One turn moves every row onto another: examples first, then more rows asked
J_568: [ -7   5 -21 -38   3 -23  18 -33 -19  10 -18 -24]
J_739: [ 13  -8  -7 -27   2   1  16 -17 -21 -17  -3  -3]
J_291: [-12   2 -13 -44 -16 -15   7 -31 -16   2  -8   7]
J_551: [-12  -1 -14 -24  -1   2   5 -24 -22  -2  -2  13]
J_3: [-13  15 -20 -37  19 -10  11 -12 -20   3 -21   4]
J_702: [-13  14 -24 -34  14  -9  22 -15 -17  15 -12  -2]
J_102: [-12   4 -14 -50   3 -15  10 -36 -16  10 -24 -15]
J_366: [ 12  -3  -7 -40 -13 -14  16 -24  -9 -14  -4 -10]
J_867: [ 11  -7  -8 -44 -18  -9  18 -25 -11  -7  -6  -5]
J_487: [  9   3 -15 -30  10  -3  11 -32  -5   6 -18 -30]
J_885: [ -7  10 -20 -41  12  -3  19  -3 -23   7 -26   0]
J_90: [ 13  -7  -6 -23   4   4  13 -14 -18 -16  -4  -5]
J_553: [ 12   2 -22 -22  10   4  13  -1 -12  -1 -24  -6]
J_932: [  6   6 -27 -15  10   7   7 -17  -7  10 -19 -13]
J_220: [ 13  -7  -7 -43 -17 -10  17 -25 -10  -8  -7 -12]
J_397: [ 13 -10 -16 -35  -7  -2  12 -24  -8   6 -27 -26]
J_52: [  5 -10 -10 -37   1  -8   6 -25 -10   4 -37 -22]
J_519: [ -8   2 -18 -40 -20 -15   9 -28 -17  -1  -5   5]
J_148: [ 11  -7 -16 -22   3 -13  10 -25  -1   5 -24 -25]
J_901: [-10  -2 -13 -41 -15 -13   6 -31 -15   0  -9  11]
J_254: [  5   3 -20 -18  14   0  14  -7   1  10 -18  -3]
J_341: [  9  -7  -3 -24   6   4  11 -21 -14 -15  -1  -2]
J_718: [ -8  -3 -11 -24   5  -2   3 -23 -25 -10  -7  13]
J_762: [-10   4 -15 -47   8 -17  13 -25 -27   4 -30 -16]
J_336: [  8  -5 -16 -30   5   6  11  -3  -6   7 -33  -5]
J_350: [ -3  19 -21 -44   7 -19  15 -30  -8   6 -16 -20]
J_556: [-11   1 -13 -24   6  -2   3 -20 -24  -6  -6  14]
J_521: [ -7  22 -32 -29   7  -9  11 -14 -11  10 -17  -2]

J_932 goes to J_521
J_3 goes to J_102
J_556 goes to J_291
Now these:
J_702 goes to J_568
J_901 goes to J_867
J_341 goes to J_551
J_52 goes to J_336

One turn moves every row onto another: examples first, then more rows asked
J_926: [ 11  14   2  -5 -17  -9  12   7  -2  14   7  14  -5  15  13]
J_105: [-13  -3  -2   4   4 -12   3 -18  10   8  -9  -3 -22  -5  13]
J_380: [ -1  18  -2   7   0  17  -4  -1 -13  23 -10   8  -7 -10  17]
J_373: [ -2   9  22  13   3   3  19 -14  -1  -8   0   2  -9   1   9]
J_314: [ 10   6  -1   8  -2  19  10  -9   1  -6  21  14 -17  -8  17]
J_819: [ 10   7  10  -4  -2  15  -4  -8  -4  14  -7 -19 -15 -11  17]
J_75: [ -5  -4  11  13  -9 -20   6 -11  -4   0   0  -8 -21   5   8]
J_658: [ -2   4  -9   6 -10   9 -11  -5 -16  16   0  20 -21  -2   8]
J_80: [ 17  16   3 -10   1  -9  -7  -2   1  -9   0  -3   4   0  28]
J_665: [  6   5 -17  13 -13   1  -8  -4   0  19 -15  13  -7  -6  19]
J_940: [-3 -4  7  4  6 -5  1  2 11 -4 14  8  2 -8 34]
J_287: [ 15  13  -5   3 -12  -6  18  -3  -9  16   8  -6 -18 -19  24]
J_253: [  8   4  18  -8   2 -12  -6 -11  -8  28   5   3 -17  -1  22]
J_398: [ -5  -5   1 -19   1  -1  -2   5  -9   8   4  23 -14   3  15]
J_755: [ 0 11  2  0  6 -4 -8  2 -8  0  3 -1 17  4 12]
J_256: [ -3   8  -2 -11  -6  -7  -7 -13  -1 -16   9 -10 -14  -3  13]
J_169: [  5  -6  -5  14 -22  -1  19 -11  -4   9  -2   9   6  -6  17]
J_69: [ -8  11  12   0   0   8  18  -6   0   3  22  14 -13  -7  31]

J_169 goes to J_819
J_380 goes to J_658
J_926 goes to J_287
Now these:
J_256 goes to J_940
J_314 goes to J_105
J_69 goes to J_75

One turn moves every row onto another: examples first, then more rows asked
J_321: [  2  -5 -17 -18   8   0 -21  -5  -4  10  26  -3   6   7   2  14 -20  -6
 -14  11   2 -14 -13  -5   9  12 -24   1  -7]
J_841: [ 14  -4 -28   7  -1  26 -18 -31  20  -1  26   2 -15  -5  16   5 -20   4
  -3  -5  -8  -9 -14  -8 -11  10 -26 -22  -6]
J_433: [ 30 -23  -5   7  19  21 -15  -3   4  -1   7 -13 -18   4   7 -13  -2 -10
 -14  15  -9 -11  -7  -8   6  17   0  -6   5]
J_181: [ 13  21 -11  -3   6   6  -6  -6   0   0  14  -5  18  14  -4   9 -11 -14
  -1  16  12 -18 -19  -9  -7  19 -19  -2  -6]
J_371: [ 17  -3 -20  12   7  34 -14 -19  17  -2  24   3 -14   7  23   1  11   3
 -10  -4 -14 -13  -8 -19  -7  27 -15  -6   4]
J_686: [ 24 -24 -11  -6  -5  23 -14  -1  25  -3   9 -13  -4   7   4  -9   3 -13
  19  20 -10 -20  -1  -7 -10  12 -15  -9 -11]
J_965: [  9   5  -6 -10  -9  11 -19   0   5  10  -3  -4  16  14  -9  -3  -3 -10
  -2  15  10  -5 -19  -7  -2  23 -13   3  10]
J_159: [ 27 -19  -7   5   1  18  -5   6  34  -5  17  -9  -8  10  20  -7   0 -11
   7  15 -16 -18  -2  -8  -3  21  -9  -5  -2]
J_247: [ 19 -30 -15 -10   5  20 -18  -7  11   1  16  -8  -7   5 -10 -13  -5 -19
  16  12  -2  -6  -3 -14  -8  -2  -7  -6 -11]
J_580: [  0 -11 -19 -12   4  -4 -19   3   9  10  21   1   5   9  12   9  -6  -5
 -16   6   7 -11 -10  -9  17  17 -13   5   7]
J_712: [ 12  -7 -17   7 -10  19  -5   1  -4   4   0 -11 -22  -2   3 -10 -16  10
  -9  -9   1   5 -23 -15   0  25 -21 -18   0]
J_846: [ 23 -17  -3   6  14  13  -3  -2  19  -8  34  -4 -10  16   9 -10  -3 -15
   9   4  -9 -11  -3 -13  -4  13  -1   5  -2]
J_695: [ -2 -12 -14 -14  -1  -2 -23  -4   4   7  19  -2   8  13   3   5  -1  -3
  -8   7  11 -17 -10  -4  12  18 -15   8   6]
J_283: [ 29  17 -19  -2  10  25  -6 -14  15   3   0  11   0  10   3   5  -6  -4
   2   5 -14  16 -17 -11  -4  30  -6   2  -1]
J_767: [ 11  12 -11   2  -5  -2  -5   4  22   5  10   4  13  12  11   4 -13 -10
  -9   8  12  -4 -20  -9   5  23  -8  -1  15]
J_981: [ 26  13 -30  -6  10  24  -7 -15  15   1  -4  10   5   9  -1   5   7 -10
   9   6  -4  10 -14 -18  -5  22  -5   0  -7]
J_174: [ 13  -9 -33   2   1  33 -23 -32  10  -2  16  -3  -9  -1   5   3   7  -1
   5   1  -1 -19  -8 -17 -14   8 -23 -18 -11]
J_546: [ 14   2 -13  12   1  21   5   3  -7  -4  12 -10 -19   8   7  -8  -1   6
  -7 -10   0  -5 -18 -22  -4  33 -18  -8  -4]
J_157: [ 24  15 -34  -3   4  15  -6 -24  22  -3  -1  12   5   5   0   7  -5  -6
  15   3   6   8 -17 -10  -5  16  -7  -8  -8]
J_229: [ -1  -6 -13 -16   3  -1 -22 -10  -3   5  24  -5   8  13  -1   9 -11  -3
  -6   9   9 -20 -11   0   7  16 -21   5  -4]
J_313: [  9 -12 -21  -2  -8  36 -21 -19  22   4  24   5  -8   8   8  -3   8  -1
   9  -6 -13  -4  -6 -21 -16  17 -20  -5  -1]
J_625: [ 28 -15 -18   1   4  15  -9 -10  21  -9  14 -16  -7   1   8  -1 -13 -12
  14  21  -5 -29  -5  -1  -9   7 -20 -20 -19]
J_969: [ 25 -17 -23   8  17   8 -10 -18  10 -11  19 -11 -13  -3   4  -4 -16 -14
   4  12   9 -22  -9  -5  -1  -3  -8 -20 -14]
J_573: [ 32 -20 -12   5   8  22 -11   5  21   0   3 -14 -15  -1  20  -4  -7  -9
  -9  23 -18 -19  -6  -6   3  19 -11 -17  -3]
J_72: [ 11  11 -16 -13  -1   8 -11   4   9  14  12   1  15   5  -4  10 -29 -17
  -6  16   2   3 -22 -13  -4  10 -21  -7  -4]
J_124: [ 17 -12 -22   5   1  37 -26 -21  11   9   9   0 -19  -5  16   0  -7   5
 -18   1 -18  -3 -14 -12  -4  19 -21 -19   5]
J_425: [  8  -6 -31   2  -5  19  -1  -1  -5   0   7 -10 -13  -1  -4  -5   0  -1
   6  -8  12  -4 -16 -29  -8  13 -23 -17 -16]
J_445: [  3  -8 -22 -14  11  -1 -19   2   1  13  22  -1   3   5  10  14 -14  -7
 -22  10   3 -11 -12 -11  15  14 -18   0   0]
J_722: [ 24 -24  -8   3   6  11 -15  -8  19   1  19  -5 -19  -2   9 -10 -34  -8
  -5   8  -9   1 -13   2   3   5  -7 -14   2]
J_423: [  9  -2 -28  10  -9   9   4  -5   5  -4  13  -7 -18  -3   6  -3 -20   5
   1 -13  12  -2 -22 -18  -4  15 -23 -22 -10]
J_131: [ 26  13 -28  -3   2  17 -14 -28  16   1 -11   8   0   1  -2   3 -15  -1
   6   7   2  11 -21   0  -1  19 -10 -13  -3]
J_60: [ 15  10 -24  -3   6   6 -11   4   5  11  -5  -3  12   0   5  10 -10 -16
 -21  20  12  -7 -21 -17   7  14 -12 -12   5]
J_114: [ 29 -19 -13   0   1  18 -12  -2  26   0  12 -12 -13  -5  14  -1 -28  -9
   1  21 -17 -13 -10   1  -3   9 -21 -23 -11]
J_807: [  8  -4 -17   1  -9  22   4   7   2   2  19  -5 -13   9  -1  -8  -3   0
   9 -13  -2   5 -16 -29 -11  23 -21  -4 -10]
J_701: [ 30  20 -21   4  12  21  -9 -24  10  -1  -6   6  -3   5   4   5 -13   0
  -4   8  -6   8 -21  -1   0  29  -7  -7  -1]

J_969 goes to J_722
J_371 goes to J_313
Now these:
J_573 goes to J_159
J_580 goes to J_695
J_425 goes to J_423
J_72 goes to J_60
J_283 goes to J_981

One turn moves every row onto another: examples first, then more rows asked
J_138: [ 20  15 -18  -9   3  19 -11 -10   4 -38   0 -10 -14   9   9]
J_43: [ 14   7 -25  -4 -10   5 -16 -28 -21 -17  -5   0  -4  -2   7]
J_604: [ 17  12 -32   2   3   7 -22 -16   4 -16  -6  -4 -11  -4  16]
J_55: [ 40  15  -5  -2   5   2 -18 -18  -7 -23  -2   3 -15 -12   7]
J_372: [ -1   3  -4 -13   2  11 -20 -18  15  -4   2   5  -2  -6  18]
J_282: [ 15  29 -16  -8   2  10 -12 -23   9 -14   9   6   4   7   9]
J_326: [ 35   4  -6  -9  -2  15  -4 -18  -8 -30 -16  13  -8  14  -1]
J_928: [  8   5  -5 -25  -8  22 -16 -12  14 -24   2  -1   1   7  14]
J_827: [ 24  -8   4 -12  -2  14  -6 -12 -14 -11  22  12  -6  -9   7]
J_595: [ 29  18 -20  -4  -8  20 -22 -14   3 -25 -13   8  -2   5  17]
J_620: [ 25 -10   0  -7   0  12 -10 -14 -12  -8  20  17  -7  -9  11]
J_139: [ 20   1  -8  -3  -5  15 -14 -14  20 -17   0   5 -10  11  31]
J_34: [ 28  17  -7  -6  -9  18 -11  -5 -18 -15 -19   7  -7   0  -9]
J_944: [  7  -3  -7  -5  -8  12 -11 -17 -23 -16 -11   4 -10   3 -14]
J_382: [ 26  11   2  -7  12  22 -16  -2  -4 -28 -12  11 -22   2   2]
J_938: [ 22  20 -19 -11 -17  16  -9 -11  -2 -21  -2 -18  -5  -5   9]
J_975: [  6   6  -1  -9  -8  19 -11   0  19  -2   6   4 -12  15   1]
J_315: [ 34  13  -7 -14   3   3 -15 -22 -10 -28  -1  -1  -7 -10  -4]
J_277: [ 17  -8   9  -6   4   5   9 -17  -1  -9  -3   9 -12  15   0]
J_874: [ 16  18 -10   3  -8  13 -14  -9 -18 -18   3 -12 -22 -11  15]
J_730: [ 25 -15   1 -12  -3   7 -15  -5   0 -14  -6   2 -22   1 -12]
J_183: [ 28  14  -9   3   1  27   6 -20 -10 -13  12  18 -14  -5  -4]
J_672: [ 26   6 -15   6  13   7  -5  -8 -11 -19 -11   1 -24   8  -4]
J_691: [  9  10 -12  -2 -17  11  -6 -33  -3  -3   3   6  -2   1  22]
J_87: [ -6  14  -5  -8  -2  17  -8 -18  -1 -11  13  -7 -16  -7  16]
J_472: [ 19  32  -8  -3   1  12  -7 -15  10 -16  14  -1  -6   6  14]
J_134: [  9   2   6  10 -14  15  -4 -19  -2   4  -6  16 -13   5  13]
J_963: [ 15   8 -23  15 -11  26  -7 -15   5 -20   8   2  -4   1  -9]
J_510: [ -8  -2   6  -8  -4  17   0 -18  -4  -9   3   2 -14   6  -6]
J_574: [ 14  12 -19  17 -11  29 -11 -10   6 -18   7   3  -6  -4  -7]
J_10: [ 34 -11   3  -6 -13   8 -16  -6   0  -8 -12   9 -17   1  -5]
J_364: [ 22  12 -12  -1   5  27   0 -20 -10 -13  11  20 -13  -7  -8]
J_939: [ 26  -1  17 -12  -5  21  -4  -5   7 -17  -5  10 -16   8  15]
J_772: [ 12   5  16  -9   2  17 -10  -5  -2  -1 -10  19  -9  -1   2]
J_902: [ 13 -14  -9   7 -11  13 -18  -4   3 -16  18  -3  -1  -4   7]
J_818: [ 15 -12  -9   4 -18  15 -20  -6   1 -14  14   0   6  -5   7]
J_494: [ 21   3   1  16  -9  11  -8  -6 -18 -10 -10   4 -26   0   5]
J_357: [ 15 -12   2 -19   7  14 -12 -18   7 -18  -8  19  -8  12   5]
J_111: [ 15   2   2 -10 -15   8   3 -20  13  -9   7  -8  -3   4  23]
J_46: [ 13   0  -7  -5 -12  13  -7  -9  19   1   3  10  -6  21   3]

J_472 goes to J_975
J_510 goes to J_944
J_326 goes to J_595
Now these:
J_277 goes to J_34
J_818 goes to J_620

One turn moves every row onto another: examples first, then more rows asked
J_879: [ -5 -13  12  -3  13  -4 -16  -5 -14   4  -5 -14  -3   1   8   3 -16   7
   3  32   8  19   9   4]
J_268: [  3  -2   2 -10   5 -10  -8  -9 -11  -3  -7 -12  -6  -5   1 -22  16   2
   7  14  16 -21   5 -13]
J_156: [ 26 -15  15  -7  15  -6   3   6   0   5  -2  -4   3   5   3  -3 -18  -2
  -6  24  -4   2   9  -4]
J_692: [  9  -4   5 -15  14 -17 -17  -5   0  24   3 -19  -7 -14   8 -17  11  -6
 -23   6   3   9   2  -9]
J_240: [  6  -5  13  -1   6  -6 -23  -3 -23  12  -9  -6 -10  -7   3 -13  11   9
  -3  28  11  12   6  -5]
J_630: [ -1 -18  18  -7  14 -12  -4 -18   1   7 -13  -4  -7 -11   3  -7   2   2
  -2   6   4 -29  -4   8]
J_252: [ 25 -15  10   3  11   5  -3  14   6   1  -8 -20  -1  -7  13  -7 -12  -5
 -10  -1   1 -10 -18 -12]
J_900: [ 14  -8   5  -9  18   4  22  11  -8   1 -10 -20   1 -16   6   5   6   4
   3   2   2  19  -1   3]
J_260: [ 14  -9   5   2  18   2   0  -3   4  15  -9 -26  -8 -13  15  -3 -11  -6
 -25  -9  16  -4 -12  -8]
J_609: [  1  -8  12  -5 -11   7  10  -7 -16  -6  -6  -4   1 -18  -6   4   0   0
  10   3  -6   6   7   9]
J_897: [ -2  -1  -3   0   9  -3   3 -22   2  -5   7  -2  15  -4   5  -3   2 -19
   6  12  20   8  -3 -12]
J_54: [  6   3  11  -6  -7   4 -13  -8  -7  -7  -3 -20  -9   2  14 -17   9  -3
   0  13  22 -12   1 -23]
J_40: [  9  -8   6  -2   3   0  -6 -27   1 -13   3 -25   9   4  10  -1  -2 -12
   2  13  27   3  -3 -12]
J_295: [  2 -13   0 -12  16  -4   8  17 -12   9  -6 -20  -9 -10  12  -4  16   4
  -1  -8   1  20  -7  -4]
J_284: [ 24  -7  14  -3  13   0   3   1   6   5   2  -9  13  -3   1   3 -18  -8
 -10  23  -7  11   5   0]
J_193: [-20  -7   5  -1   9   2  -1  -2  -5  -3  -5 -15  -2  22   6  -3 -16  -1
   1  16  10 -12  -1  -3]
J_205: [  8  -8  11  -5  15  -5 -15  -8 -11   4   0  -4  13   2  11   2   6  -2
   0  32  13  24  -3   4]
J_541: [-18  -8   3 -27   3  -7   2 -10  -9   4   0 -11  -2 -12  17   2  12  -4
   3  -5   8  10   4   9]
J_88: [-12  14   6   9  -3  10  -9 -13  -2   2  -4 -29   8 -10 -10  -9   5  -4
  -9  12   2  -5  -6   0]
J_109: [ -2  11  12   7 -12  16 -13 -13  -2  -3  -1 -28  -3  -4   6  -9   1  -7
  -9  11  16  -2  -3 -18]
J_504: [ -3  -6  18   0  11  -2  -3 -24  10   9  -7 -10   8 -22   0   0   3  -7
  -8   5  -1 -15 -12  14]
J_946: [ -4   9  14  -7   5   2 -25  -2  -9   8  -4 -21   3 -16   9  -6   7   6
  -4  31   2  18   2   4]
J_266: [ 16 -10   4 -10  21  -3   0   1   8  10  -8 -27  -7 -14  23  -6  -8  -4
 -18  -6  18  -9 -10  -9]
J_274: [-19 -12   6  -8   0  -2   3 -10 -20  12  -4  -6  -8   3   6   3  12  -2
 -11  -9   7  10  -3  11]
J_78: [  5  -7  16 -15  -6   5   9   5 -15  -7  -8  -2   7  -1   4   0  15   2
   8   8  -6  -4  -3  13]
J_967: [ -2 -12  14  -3   7  -5  -4 -12   9   8   1  17   0 -15  13  -6   3 -16
   3   3   3 -10 -10  -7]
J_129: [ -4 -11   0  -6  13   0   8  14 -10  10  -6 -25  -9 -16   7  -1   8   3
  -3 -10  -2  24  -5  -2]
J_786: [  0 -11  11   1   2   4  -7 -16  -5 -10  -4 -31   0  21   9  -1 -10  -2
  -4  14  22  -7  -4  -7]
J_323: [-18 -10  19   0   4   3  -7  -3  10   9  -4   2  -5  -7  11  -1 -13  -7
  -2   5  -7 -15 -11   1]
J_437: [ 26 -15   7   3   9   3  -2   6   8  -1  -5 -21  -1 -20  11  -6 -17  -8
  -6  -4   3  -4 -12 -15]
J_738: [ 12 -12   6  -4  17   4  22  15 -14   4 -14 -19  -5  -7   2   4   2   9
   0   1   1  15  -1   4]
J_570: [ -2  -4   8 -11  11 -11 -19   0  -1  25  -1 -28 -12  -8   6 -14   0   0
 -27   6  -4   5   3  -4]

J_295 goes to J_738
J_437 goes to J_266
J_193 goes to J_88
Now these:
J_692 goes to J_156
J_78 goes to J_274
J_240 goes to J_879
J_786 goes to J_109
J_504 goes to J_967

